The rows below fall into families. The same turns and mirrors carry the whole set onto itself and the rows of a family onto each other. For each named row, which other rows are in its family? Write them in the order they are listed.
These 32 rows form 4 families of 8 rows each.
Per: 16.2 7.4 -11.8 26.5 0.1 11.6 34.4 -47.3 22.6 -8.1
tasa: 19.3 -7.5 4.8 1.9 -24.8 29.5 -3.6 14.4 20.7 -34.5
muzu: 1.3 14.2 -13.6 5.4 -5.5 -9.2 15.7 -7.9 31.4 -40.5
palib: 3.3 34.1 -28.5 17.7 3.1 10.6 24.4 -18.7 6.5 17.3
Sozup: 0.1 21.5 -3.7 19.5 5.2 9.0 32.9 -47.1 12.3 -5.6
Nizer: 26.5 -15.4 5.1 25.3 -12.4 38.1 28.3 -24.1 -9.3 17.4
Vifi: 25.2 -17.5 5.2 6.3 -31.7 24.2 10.5 19.1 6.6 -30.8
mibi: -19.4 26.8 -6.0 -6.8 9.7 4.2 -4.4 -0.4 16.4 -8.7
resuk: 8.0 9.6 -11.0 17.5 -4.9 5.2 29.6 -48.7 25.0 -4.0
ruded: 10.2 -29.7 14.6 -11.8 -22.6 14.1 5.8 13.7 3.3 1.6
ziket: 0.4 6.1 -8.0 -0.4 -14.6 -7.1 16.0 -9.9 32.8 -38.9
Kife: 5.2 27.7 -24.8 23.4 11.8 17.2 22.5 -16.5 1.9 18.4
ter: 4.1 36.5 -20.5 26.5 3.9 31.5 12.1 -23.2 12.4 10.3
vik: 22.9 -19.8 13.5 17.8 -13.2 50.4 9.1 -18.0 3.8 16.4
goves: -17.6 17.2 -4.9 -11.6 -5.8 -4.8 10.6 10.0 7.6 -19.5
gotaf: 3.2 13.9 -0.5 21.3 5.9 27.7 18.3 -48.8 22.7 2.2
tinez: -7.5 16.4 -0.6 -0.2 -3.4 4.2 4.4 -19.3 34.5 -34.8
rop: 36.5 1.6 -18.6 30.2 -16.2 39.8 18.4 12.0 -2.7 7.0
fak: 27.7 -11.5 -8.3 7.6 -36.6 19.0 7.0 23.7 13.1 -26.6
nomog: 33.1 -30.0 7.5 18.8 -11.9 32.1 24.3 -22.0 4.3 7.9
zomob: 36.5 2.3 -10.2 37.2 -18.9 41.6 27.9 -7.6 -6.9 1.9
zasur: 27.2 -24.7 4.7 18.2 -17.9 32.1 24.3 -26.2 1.6 23.7
vir: 23.0 -6.8 -10.1 5.3 -24.3 17.9 4.5 28.6 12.6 -31.7
suz: 2.2 -17.5 14.6 -11.6 -15.5 27.1 -8.1 17.4 7.2 -4.1
funu: -18.0 12.4 -6.7 -12.5 8.5 -12.3 10.5 -1.6 8.3 -2.3
mebu: 11.7 -26.5 15.7 -4.8 -22.3 24.2 8.9 24.7 -8.1 -7.6
fanak: -16.9 11.4 -9.2 -14.1 -2.2 -13.3 7.3 7.3 9.9 0.3
mitu: -8.3 7.3 4.0 -7.0 -9.6 -7.0 16.1 -9.8 20.8 -39.6
bam: 35.7 6.1 -24.8 30.7 -22.7 37.3 22.7 0.4 -0.6 12.3
zun: 5.6 -31.7 16.7 -13.7 -12.6 11.2 5.1 12.8 4.4 -5.8
zege: 36.5 4.9 -11.4 30.0 -19.0 54.4 5.7 -1.1 9.1 2.1
Sut: -0.8 36.1 -20.5 23.6 6.9 13.5 28.2 -23.7 3.2 1.9

Same family as Sut: Sozup, Nizer, Vifi, goves, zomob, mebu, mitu
Same family as zege: tasa, mibi, ter, vik, gotaf, tinez, suz

